[142 161 157 152 143 142 177  91 136 109 137 150  89 151  84] -> taga
[109 157 170  82 143  89  97  95 125  82  78 132 121 170 178] -> Zokud
[ 99 166 119 162 118 135 154 111  84 152  95 121  90 173  84] -> vibi
[ 85  96 174 128 160  96 161  94 108 135 140 138 143 131 175] -> giv
[ 87  81 131  94 147 143 173 165  77 173  76 165 128 164 167] -> sis
[124 106 125 109 163 124 140 170 159  82  85 134 131 132 166] -> bapuv
[166 103 126 144 178 174 132 139 170  88 163 104 144  96 158] -> Sab
[158 166  99 117 146 105  92 169 127 121  78  87 112  81 137] -> kebul
[171  85 170  78  98 165 106 162 169  81 108 124  82 147 141] -> pegul
[131  77 114 119  80 171 114 121 117 157 131 148 148  86 155] -> pud
[139 177 150  88 163  89 148 143  79 154 140 167 125  86 151] -> vono
[128 116  84 146  94  87 160 120 130 162 106  90 113  78 133] -> Sez
succ: [118]  [135]
q: [131  77 114 119  80 171 114 121 117 157 131 148 148  86 155]  pud
q: [166 103 126 144 178 174 132 139 170  88 163 104 144  96 158]  Sab
succ: [113]  [78]
succ: [120]  [130]
q: [158 166  99 117 146 105  92 169 127 121  78  87 112  81 137]  kebul

[ 97 129 113 132 120 114 137 145 134 143 114 134 144 121] = Zodav
[114 144 148  99 131 137 132 151 128 144 118  96 129 119] = lebe
[112 129 125 132 120 114 137 145 134 100 180 170 130 109] = Nubis
succ: [128]  [144]
succ: [151]  [128]
succ: [99]  [131]
succ: [143]  [114]
succ: [125]  [132]
succ: [96]  [129]
succ: [118]  [96]

[115 104 104 125 125 117 106 108]  nor
[125 134 167 165 129 131 125 144]  dagan
[117 165 103 128 128 119 106 108]  rade
[127 132 166 174 134 135 123 144]  keba
[130 133 156 159 135 135 128 141]  Nopi
[147 166 154 113 124 139 164 154]  Gido
[117 104 103 128 128 119 106 106]  Vuk
succ: [164]  [154]
succ: [113]  [124]

[126 128 128 104 127 134 114 126 134 131 129 145 113 126 128  98 117 131
 154 127 129 126 127 128 129 124 138 115 128 148 136 128 133 135 148 125
 128 119 128] -> Fug
[129 128 128  81 114 132 115 124 129 131 122 120 107 131 119 129 129 125
 151 129 127 126 127 128 127 128 104 100 142 136 121 126 127 120 120 129
 129 126 126] -> Pefut
[133 129 128 141 157 131 121 136 126 129 122 113 136 135 131 151 139 127
 125 128 125 128 125 129 127 129  97 144 143 132 127 128 122 125 123 128
 130 126 130] -> Maluv
[130 127 130 113 104 132 112 124 132 125 130 137 129 128 128 102 126 128
 141 128 128 124 135 128 128 126 158 112 136 138 125 127 134 125 102 130
 128 125 125] -> batu
[129 128 128  81 114 132 115 124 129 131 122 120 107 131 119 129 129 125
 151 129 127 126 127 128 127 128 104 154 145 126 107 128 124 121 107 131
 129 130 129] -> zisal
[129 127 130 137 109 121 142 124 126 125 133 128 143 125 131 131 134 128
 101 131 128 127 134 128 128 131 142 120 124 110 107 127 129 119 106 133
 128 132 125] -> masif
[133 128 131 137 126 125 126 128 127 130 129 130 143 125 137 125 140 130
 112 132 126 125 133 128 129 130 122 108 131 114 105 128 127 116 120 132
 129 123 125] -> tafi
[132 128 129 140 150 126 140 133 125 126 125 111 145 135 133 162 139 131
 126 130 126 129 126 130 128 131 102 154 145 126 120 128 124 121 107 131
 129 130 126] -> Tozu
q: [130 127 130 113 104 132 112 124 132 125 130 137 129 128 128 102 126 128
 141 128 128 124 135 128 128 126 158 112 136 138 125 127 134 125 102 130
 128 125 125]  batu
q: [129 127 130 137 109 121 142 124 126 125 133 128 143 125 131 131 134 128
 101 131 128 127 134 128 128 131 142 120 124 110 107 127 129 119 106 133
 128 132 125]  masif

[112 152 108 122 150] = viki
[109 109  89 107 119] = Zibe
[116  87 101  90 150] = kag
[116 102 122 116 142] = vosiz
[139  84 105 126 153] = Boko
[116 135 114 108 151] = muzu
[115 101 103 125 129] = por
[107 114 115 133 128] = laki
[158 119 130 120 150] = Fen
succ: [89]  [107]
succ: [105]  [126]
succ: [90]  [150]
q: [115 101 103 125 129]  por
succ: [125]  [129]
succ: [130]  [120]

[131 131 105 121 131 103 106 116 125 110 134 148 108 144 120] = Tasi
[131 131 105 121 131 103 156 116 143 134 122 104 154 115 137] = Koz
[131 131 105 121 131 103 156 116 143 134 122 104 154 115 139] = kod
[134 111 144 140 121 101 131 175 128 139 129 110 132 121 136] = ren
succ: [132]  [121]
succ: [175]  [128]
succ: [108]  [144]
q: [131 131 105 121 131 103 156 116 143 134 122 104 154 115 139]  kod

[124 129 117 124 121 139 132] : ped
[125 130 120 125 123 133 128] : ral
[127 118 126 126 125 156 152] : Naken
[125 130 122 126 125 129 126] : Lemi
[135 122 150 137 142  80  92] : gazog
[123 128 114 123 120 144 136] : sune
[133 130 145 153 138  99 124] : domir
[123 135 114 124 124 127 120] : Ketu
[133 135 140 133 136  94 104] : rop
succ: [144]  [136]
succ: [138]  [99]
q: [125 130 122 126 125 129 126]  Lemi
q: [127 118 126 126 125 156 152]  Naken

[156  70 135  93 146 110  95 102] = Pugom
[129 130 147 131 140 145 130 121] = fepap
[106 163 116 141  92 135 150 140] = kanuv
[156  70 135  93 146 127 127 123] = Ruzen
[132 100 104 139 151 108 129 120] = fule
[136 135 181 113  87  99 119 143] = Guf
[162  71 136  89 133 131 100  99] = Vame
[109 127 176 132 116  75 112 152] = tep
[125 131 138 126 128 124 119 136] = vipi
succ: [106]  [163]
succ: [109]  [127]
succ: [145]  [130]
succ: [147]  [131]
succ: [71]  [136]

